Rows are one point carried round by a steady rotation, each followed by how many ticks it has turned.
The counts run from 0 to 465.
[ 11   9  -9  36 -35  54 -20 -21 -17   4 -24 -55  10   7  37   5   2 -10
   1  63  30   7  33  34   0 -71  35] | 81
[ 34  42  38 -11  31  35   5  48  60   8 -12   9  25  85  21 -11 -14  -5
  -6 -22  44  22  30  33 -17  19 -11] | 45
[ -2  27  10  49  -5  31  28 -63 -15   3  -2 -16  20 -48  43  37  15 -19
 -21 -10 -32  17   9 -16 -40 -29  61] | 415
[-30 -55  10  33 -32  57 -42 -12  12  30 -20 -69   5  -2  29 -25   7  -2
  -3  34   0 -20  22  -7 -21 -59  45] | 264
[  5 -33 -61  40  -1  40 -50 -32   8  67  -1 -43  21  13  -8  -8  14  -5
  21 -41 -39 -11  -1 -62 -29  -8  26] | 110
[-54 -41  -1  44  16  49 -14   2  21  64   1 -15  -4   0  42 -22  24 -23
   3 -27 -39 -16  28 -39 -53   7  30] | 362
[  7  42 -26  74  33 -23  18 -49 -23  62 -48  -2  27 -10  27  22   9 -26
  -7 -27 -27  51  30  -2 -20  -5  18] | 56
[ 58  69 -18  27  57  -5  52 -34 -28 -12  11  24  13  22 -10   7   1 -17
 -12 -41   5  29  10  -1  -9  22  25] | 146
[-32  37   1  59  49   0  47   1  -7  49 -24   9  17  -6  50   8   4 -40
 -19 -29 -28  34  65  -4 -30  20  24] | 392
[ 27  -8  35 -14  37  51  44 -16  18 -24  54  16  -7  43  -8 -19   1   4
  10 -39  -2 -80 -11 -45 -38  19  28] | 436
[-42   8  -2  46  57   9  13   4  25  67  -1  17  14  22  38 -20   3  -9
 -18 -61 -28  14  27 -28 -38  39  19] | 40
[ 63  35 -21   7  44  -3   8 -24  32  23   2  27  21  58 -20  -6   2  -4
  16 -78  -8 -10 -18 -27 -32  42   0] | 207
[-10   7   5  42  40  11  20  37 -30  -8 -43 -31 -15  17  25 -35   3 -14
  13  51  39  -5  77  53  28 -40  13] | 150
[-35 -61  -1  32 -16  67 -14   3 -17   5  -9 -52 -16   3  42 -35  10  -7
   9  39  16 -44  33  -6  -4 -56  43] | 180
[-46 -38   7  51   7  46  -3 -13   2  34  27 -19 -11 -13  29 -22  16  -2
 -12 -29 -30 -47  16 -48 -44 -21  51] | 186
[ -5   0 -64  58  47  -1  -2  18 -32  39 -54 -45  -1  26  -1 -37   5 -30
  37  -1   4   5  57  20  27  -3  -6] | 218
[-17   4  44  26   0  59   5 -36  37  37  45   2   8   3  42   9   1  -1
 -17 -45 -35 -18  -8 -49 -73  -1  56] | 185
[ 55  16  29   3 -19  71  -6 -40  35   6  56  16  44  33  17   9   3 -10
 -19 -43  -9 -28 -26 -49 -65  10  41] | 184
[ -8 -58 -48  32 -13  33 -37 -27 -18  19 -11 -55  -3  16  -4 -26   8   3
  38 -20 -17 -51  26 -43  -1 -23  21] | 103
[ 30 -48 -24 -19  -2  22 -18  22  24  -4 -18 -42  10  86 -29 -52 -11  -4
  36  -5  23 -43  16  -8   9  14  -7] | 449
[  5  67  22  18  71   1  92 -12 -12 -20  24  42   7  32  11 -22 -14 -29
 -27 -29   3  -8  28   6 -12  21  18] | 314
[ 67  32   0 -19  54   3  57  18 -26 -34  -7  -7  -1  56 -26 -29 -16  -4
   5   4  38 -20  28  26  34  11 -11] | 60
[ 39  41 -36  56  47 -15  31 -38 -22  32  -7  22  25  19 -15   1  -2 -12
   7 -58 -30  16  -5 -21   0  35  14] | 55
[ 25  37 -29  45  36  -7  14 -40   3  48 -21  14  40  25  17  14   2 -24
 -10 -66 -26  44  12 -30 -27  25  15] | 384
[ 26 -24 -16  48  16  23   8 -71 -34   9  35  -9  -6 -14  -3  -9  15  -9
   1 -47 -28 -61 -13 -61 -26  -7  41] | 346
[ 90  20  12  -9 -31  48  13 -42   2 -41  23 -11  36  43 -29  13  -8  18
  -3   0  32 -36 -33 -13  -3 -27  14] | 7
[ 82  67   9  11  44   8  35 -13  17   1   6  41  52  55 -14  22 -15 -18
 -13 -44  23  32  11  -5  -5  29  -6] | 390
[ 23  23 -48  40   9  13 -12 -13 -16  31 -78 -49  30  23  15  -1  11 -21
  25  25  24  57  41  34  19 -23  10] | 226
[ 10 -13 -10  40 -24  47 -23 -51   8  56   4 -18  22  -8   5   6  14 -15
   3 -42 -33  -3  -5 -51 -50 -13  48] | 354
[-17  -1  14  31  14  47 -13 -19  36  48  43   1  20  16  34  -2  12  -4
 -28 -54 -33 -14  -1 -61 -55  10  30] | 361
[-14  14  16  24  50  27  19   2  49  43  31  27  19  33  28 -21  -9  -4
 -21 -63 -32 -19  -3 -47 -48  38  13] | 368
[ 22   5  54 -18   3  62  53  -2 -13 -59  25  -8  -4  43   8 -25  -6   0
 -11  40  49 -47  14   9   8 -23  33] | 83
[ 45   7 -36  24  19  14 -13  28  17  33 -66 -45  31  62  -1  -8   0 -23
  21  18  34  38  35  40  26 -23 -13] | 135
[-36  16 -10  67  19  20  38 -24 -36  16 -33  -9  -3 -29  48   8   9 -19
  -4  19  -4   8  43   8 -13 -43  60] | 240
[-24 -41 -23  40  -3  38  11 -28 -42   4  -9 -57 -30 -10  15 -33  13 -18
  23  15 -12 -58  31 -14   2 -36  60] | 424
[ 66 -12   3  -6  -9  39  -5 -22 -20 -56  19 -33   9  57 -18 -29  -3   9
  12  14  40 -54  -7   1  25 -31  29] | 6
[-44 -24  14  48   3  42  12 -38 -17  10  26 -19 -15 -25  37 -12  16  -2
 -16 -15 -26 -48  19 -41 -37 -17  55] | 10
[ 47  42  11   6  70 -10  75  -7 -31 -39   3  33   3  47 -22  -8 -10 -22
   7 -16  16 -22   9  10  15  18   2] | 145
[ -4 -12 -46  37  42   8  -7 -12  -8  51   5 -24   4  28 -11 -35  15  -7
  14 -74 -55 -32   5 -53 -21  29  17] | 285
[-29 -68 -36  29  31  27 -34  55  13  33 -39 -57  -4  59  10 -71   4 -11
  40   2   9 -42  42  -2  14   5  -3] | 35
[ 42  17 -14  -4  61   2  34   7  13  11  22  21  16  73 -19 -29  -2  -9
  15 -82 -20 -20  -9 -34 -30  50  -1] | 291
[ 29  69  40   2  38  18  50  12  19 -28 -14  26  15  57  21  -1 -10 -10
 -27  -1  42  12  38  32  -5  12   9] | 313
[-12 -32 -60  43  44  -1 -14  21   0  62 -40 -43  -7  46   8 -43   6 -21
  29 -17 -13  -3  45  -8  13   3   1] | 42
[ 15  27  31  13   8  43  34  17 -19 -18 -31 -31   0  38  26 -20  -7 -13
  -8  53  41  10  49  52  12 -29  24] | 319
[ 13  26 -46  69  10   9  -4 -45 -43  33 -58 -49  27  -9  13  16   5 -24
  14  11   4  47  28  21   9 -35  27] | 317
[ 43  -6 -17  18  -5  33 -12 -70  -5  18  35  -5  34   3  -7  11   1   5
  -2 -64 -38 -39 -38 -61 -43   2  38] | 353
[ 64  20 -29  21  36   4  12  23 -10  -7 -44 -23  16  76 -22 -32 -19  -4
  25  10  43   9  27  37  36   9 -19] | 304
[ 35   6   3  16  13  30  32 -71 -22 -11  50  14   0 -10 -19   2   4  -3
  17 -48 -22 -54 -36 -63 -24 -10  49] | 261
[ 33  15 -12  40   2  27  23 -84 -36   0  12  -6  24 -28   9  27  15 -23
  -4 -21 -31  -7  -9 -50 -26 -25  56] | 86
[ 20  -7   5  32 -22  52  -7 -50  24  37  34   4  32  -1  12  15  11  -3
  -6 -59 -42 -10 -29 -50 -60   5  48] | 269
[ 11  60  36  -2  65  15  60  18  31  -2  12  41  24  38  28  -5  -6 -14
 -27 -40  10  13  23   8 -17  26  14] | 222
[ 40   5  26  18 -29  59   1 -16 -10 -17  -8 -38  22  19   3   4 -11 -10
  -2  62  50   4  21  32   9 -52  34] | 166
[ 14 -37 -28  33 -30  43 -66  -1  38  65 -30 -66  16  36   4 -21  -5 -11
  27   6  -4  11  16   0 -25 -23  15] | 111
[-43  -7 -25  58  32  12 -12  28   9  63 -60 -28   5  20  45 -24  10 -24
   1  -1  -2  30  60  23   8 -10  10] | 386
[  9  -3  23 -19  66  27  16  14  37   7  38  24  -1  53   1 -33  -3   5
   3 -59 -16 -54   0 -45 -30  47   2] | 199
[-23 -26  -1  40  -2  52 -28 -20  35  55  13 -30  16   1  50 -11  10 -14
 -15 -41 -42   4  14 -36 -51  -4  35] | 446
[  8   2  58 -11  30  70  22  16  36 -21  54  20   4  51   9 -33  -1   8
 -21 -33  11 -48   9 -36 -34  18   7] | 107
[-13 -43 -70  43  33  12 -19   0   5  66 -18 -40  -2   6  -3 -40  22 -13
  30 -56 -37 -14  23 -33 -12  17   8] | 370
[ 82  35   7  12 -14  39  23 -20 -20 -49 -15 -25  42  40  -6  14  -8 -11
   7  43  53   9   5  37  19 -35  14] | 159
[ 17 -46 -48  43 -17  24 -22 -45 -51   9 -17 -65  -8  -5   5 -16  15 -14
  27  16  -9 -37  10 -28  -6 -32  50] | 340
[  9  30 -68  74  39 -19   9 -30 -48  37 -53 -35   3   8   8  -4  10 -25
  14 -21 -17  27  42  17   9 -11  14] | 225
[ 13  13   0   3  12  31 -20  40  47  29 -53 -37  18  58  22 -22  -8   6
 -13  16  37  33  38  31  14  -4 -13] | 464
[ 59 -10  11 -28  18  44   0  -3  23 -13  40  10   3  61 -35 -35 -18  18
  17 -42   0 -54 -25 -34 -10  23  -3] | 443
[ 62  23  42  -3 -29  69  18 -26  11 -39   8 -15  26  34  -4  16 -13  12
 -13  35  50  -9   4  29   0 -39  23] | 251
[ 15  33 -31  31  37  -2  -9 -28  35  73  -3  12  50  24  13   2   4  -6
  -3 -73 -40  34  -3 -29 -47  25  18] | 208
[ 58  40  31  -6 -19  41  27  -7  12 -43  -7 -17  40  33  13   8 -15  -4
 -16  55  59  15  27  57   4 -42  24] | 75
[ 95  51  25   3   2  35  36 -45 -16 -52  11  18  44  39 -24   2 -25   7
   8   4  28  -4  -3   7  18 -26  23] | 244
[-18 -32 -11  35  38  45  18 -43 -18   7  42  -6  -9  -9  11 -26  12   2
  -3 -60 -38 -58  -1 -73 -46   3  41] | 17
[  9  29  23  -1  23  42   0   1  58  38  17  35  49  40  13   2 -16  -1
 -32 -54 -25   5 -10 -45 -51  41  23] | 452
